W = [[3, 5, -20, -1, 6, 9, 14, 6, 7, 10, 3, -28, 2, 19, 6, 3], [-7, 8, 28, 10, 0, -13, 7, -1, 2, -6, 10, 13, 5, -14, -8, -13], [1, 4, -4, 3, 5, 2, 9, 5, 8, 6, 4, -10, 4, 8, 1, 0], [-8, 4, 3, 6, 1, -5, 8, -2, 4, 5, 12, -4, 0, 3, 8, -2], [-17, 20, 8, 11, 16, 3, 9, -12, -4, 13, 24, -20, -16, -14, 15, -2], [-5, 8, -20, 3, 9, 15, 14, 2, 3, 17, 7, -31, -7, 14, 15, 3], [8, 3, -13, 2, 2, 16, 14, 18, 0, 1, 1, -31, 4, 8, -2, 4], [6, -10, 9, 8, -9, -7, 7, 10, 9, -2, 3, 10, 13, 9, -11, -3], [-10, 8, 1, 4, 3, 1, 11, -4, 9, 9, 12, -12, -1, 0, 3, -3]]
Indices start at 0.
(0, 0) => 3
(2, 3) => 3
(1, 9) => -6
(6, 2) => -13
(1, 12) => 5
(7, 14) => -11
(0, 5) => 9
(1, 2) => 28
(1, 15) => -13
(3, 13) => 3
(1, 1) => 8
(4, 8) => -4
(4, 13) => -14
(1, 4) => 0
(5, 3) => 3
(0, 9) => 10
(3, 1) => 4
(4, 6) => 9
(7, 6) => 7
(2, 13) => 8
(0, 10) => 3
(6, 0) => 8
(4, 9) => 13
(5, 10) => 7
(4, 5) => 3
(4, 11) => -20
(7, 10) => 3
(6, 6) => 14
(5, 2) => -20
(3, 2) => 3
(6, 11) => -31
(1, 6) => 7

grid =
array([[1, 4, 3, 5, 4, 4, 4, 4],
       [4, 2, 5, 6, 6, 3, 5, 4],
       [6, 3, 4, 5, 4, 5, 4, 4],
       [7, 4, 6, 3, 3, 3, 4, 5],
       [5, 2, 4, 4, 4, 5, 4, 3],
       [5, 1, 5, 6, 5, 4, 6, 4],
       [5, 3, 5, 5, 5, 3, 5, 4],
       [5, 0, 4, 6, 5, 5, 5, 4],
       [5, 2, 5, 4, 3, 5, 4, 4],
       [3, 3, 6, 2, 3, 4, 3, 3],
       [5, 6, 2, 5, 5, 3, 4, 4],
       [5, 5, 2, 5, 5, 3, 4, 4],
       [4, 1, 5, 6, 6, 3, 6, 4],
       [3, 3, 7, 3, 4, 4, 4, 5]])
grid[-14,-8]: 1
grid[5,-7]: 1
grid[9]: [3, 3, 6, 2, 3, 4, 3, 3]
grid[-12,-7]: 3
grid[8,-5]: 4
grid[5,-2]: 6
grid[-11,-5]: 3
grid[11,6]: 4
grid[6,-2]: 5
grid[11,-7]: 5
grid[4]: [5, 2, 4, 4, 4, 5, 4, 3]
grid[-8,-3]: 3
grid[-14,-5]: 5
grid[-7,7]: 4
grid[-8]: [5, 3, 5, 5, 5, 3, 5, 4]
grid[6,-1]: 4
grid[9,-3]: 4
grid[-10,6]: 4
grid[3,7]: 5
grid[0,-1]: 4
grid[3,1]: 4
grid[-5,6]: 3
grid[:, -8]: [1, 4, 6, 7, 5, 5, 5, 5, 5, 3, 5, 5, 4, 3]
grid[-11,0]: 7
grid[-11]: [7, 4, 6, 3, 3, 3, 4, 5]
grid[7,3]: 6
grid[-10,-5]: 4
grid[1,-4]: 6
grid[:, -4]: [4, 6, 4, 3, 4, 5, 5, 5, 3, 3, 5, 5, 6, 4]
grid[9,-6]: 6
grid[11]: [5, 5, 2, 5, 5, 3, 4, 4]
grid[5,-6]: 5
grid[-3,-6]: 2
grid[-10,5]: 5

arr =
-3.6,-5.7,9.8,4.8,-27.8,4.6,5.2,16.7,7.9,-17.7,-26.7,-18.6
4.8,-2.1,-4.1,-4.0,-21.8,2.3,5.9,3.5,-13.9,-10.3,-17.3,-22.1
-3.8,13.3,5.5,4.2,17.1,2.3,8.1,5.3,11.4,-2.2,12.3,1.5
0.1,-18.8,18.0,-5.8,-8.0,5.1,-2.7,3.3,3.7,8.0,-16.4,5.5
0.4,8.5,7.4,4.5,14.3,5.7,5.7,1.4,7.2,4.6,10.3,1.2
8.4,-2.2,-15.0,-3.8,-19.4,-2.0,3.3,-2.4,-20.9,-3.3,-10.6,-18.5
4.7,-13.7,7.9,-2.5,-6.4,4.0,-7.4,-0.1,-0.8,11.3,-8.0,15.7
6.0,-18.5,18.5,-1.4,-12.7,4.8,-4.9,4.7,6.3,0.1,-18.6,7.4
17.5,9.0,-12.9,3.6,-1.0,1.5,-4.6,-11.7,-12.4,7.4,14.7,-0.9
-2.3,9.6,3.8,2.9,9.9,0.4,0.8,2.6,10.5,-1.3,11.7,9.8
7.6,-21.7,22.9,-4.6,-11.3,5.5,-3.5,2.6,5.4,1.4,-20.3,2.1
1.8,11.5,-11.8,-3.3,-5.1,-2.3,1.8,-5.4,-10.7,-3.6,8.4,-8.1
-12.7,-14.2,15.2,-0.9,-15.5,1.4,6.4,19.2,13.0,-7.8,-27.2,-7.0
5.6,-12.3,14.4,0.5,-14.1,4.3,-7.4,4.4,5.8,-5.6,-14.2,14.9
10.2,-9.1,-2.7,-3.8,-20.5,3.1,2.8,-0.6,-16.6,-2.8,-17.9,-17.1
arr[0, 0] -> -3.6
arr[:, 11] -> [-18.6, -22.1, 1.5, 5.5, 1.2, -18.5, 15.7, 7.4, -0.9, 9.8, 2.1, -8.1, -7.0, 14.9, -17.1]
arr[1, 9] -> -10.3
arr[2, 0] -> -3.8
arr[:, 9] -> [-17.7, -10.3, -2.2, 8.0, 4.6, -3.3, 11.3, 0.1, 7.4, -1.3, 1.4, -3.6, -7.8, -5.6, -2.8]
arr[3, 5] -> 5.1
arr[14, 2] -> -2.7
arr[5, 1] -> -2.2
arr[14, 3] -> -3.8
arr[8, 1] -> 9.0
arr[14, 9] -> -2.8
arr[14, 11] -> -17.1
arr[3, 9] -> 8.0
arr[13, 1] -> -12.3
arr[11] -> [1.8, 11.5, -11.8, -3.3, -5.1, -2.3, 1.8, -5.4, -10.7, -3.6, 8.4, -8.1]
arr[8, 11] -> -0.9
arr[4, 9] -> 4.6
arr[6, 4] -> -6.4
arr[9, 4] -> 9.9
arr[12, 4] -> -15.5
arr[13, 0] -> 5.6
arr[2] -> [-3.8, 13.3, 5.5, 4.2, 17.1, 2.3, 8.1, 5.3, 11.4, -2.2, 12.3, 1.5]
arr[12] -> [-12.7, -14.2, 15.2, -0.9, -15.5, 1.4, 6.4, 19.2, 13.0, -7.8, -27.2, -7.0]
arr[10, 8] -> 5.4
arr[7, 5] -> 4.8
arr[1] -> [4.8, -2.1, -4.1, -4.0, -21.8, 2.3, 5.9, 3.5, -13.9, -10.3, -17.3, -22.1]
arr[8, 4] -> -1.0
arr[10, 10] -> -20.3
arr[12, 0] -> -12.7
arr[14, 8] -> -16.6
arr[14, 7] -> -0.6
arr[7, 11] -> 7.4
arr[4, 0] -> 0.4
arr[13] -> [5.6, -12.3, 14.4, 0.5, -14.1, 4.3, -7.4, 4.4, 5.8, -5.6, -14.2, 14.9]
arr[7, 8] -> 6.3
arr[10] -> [7.6, -21.7, 22.9, -4.6, -11.3, 5.5, -3.5, 2.6, 5.4, 1.4, -20.3, 2.1]
arr[:, 2] -> [9.8, -4.1, 5.5, 18.0, 7.4, -15.0, 7.9, 18.5, -12.9, 3.8, 22.9, -11.8, 15.2, 14.4, -2.7]

data =
[[-20   0  11 -20  16   8  19 -16  -8]
 [  7   2   4 -13 -10  27  24  16   4]
 [ 19  21 -10  -8   6  28  16  10  -9]
 [ 11  22 -12  -3  11  32  16  14   1]
 [ 10  -5  -5 -17  -7  28  24  18  -5]
 [ -8  -4   2  -5 -23 -10   4  12   4]
 [  3  -4  13  -5 -16  -7   0   3  12]
 [ -1  13  -5   2   8 -14  -2  -7   3]
 [ -6   4 -16   9   3  -7  -3  -6 -14]
 [ 12 -18  22 -20 -17  -4   9  15  16]
 [-27  -3   0   9  12  10   2   3  -1]
 [ 18  21  -1 -22  -2  12  35   3  -2]]
data[0][0]	-20
data[-5][-1]	3
data[11][5]	12
data[-3][1]	-18
data[11][1]	21
data[-4][1]	4
data[-1][-9]	18
data[-8][-8]	-5
data[1]	[7, 2, 4, -13, -10, 27, 24, 16, 4]
data[-12]	[-20, 0, 11, -20, 16, 8, 19, -16, -8]
data[2][-6]	-8
data[-3][-5]	-17
data[1][-7]	4
data[6][0]	3
data[:, -8]	[0, 2, 21, 22, -5, -4, -4, 13, 4, -18, -3, 21]
data[-7][-3]	4
data[5][5]	-10
data[8]	[-6, 4, -16, 9, 3, -7, -3, -6, -14]
data[0][6]	19
data[-7][-6]	-5
data[-6][-2]	3
data[6][4]	-16
data[-2]	[-27, -3, 0, 9, 12, 10, 2, 3, -1]
data[:, -4]	[8, 27, 28, 32, 28, -10, -7, -14, -7, -4, 10, 12]
data[:, -7]	[11, 4, -10, -12, -5, 2, 13, -5, -16, 22, 0, -1]
data[-7][-8]	-4
data[:, -3]	[19, 24, 16, 16, 24, 4, 0, -2, -3, 9, 2, 35]
data[11]	[18, 21, -1, -22, -2, 12, 35, 3, -2]
data[-11][-2]	16
data[-12][-4]	8
data[-5][7]	-7
data[0][-5]	16
data[-3][-6]	-20
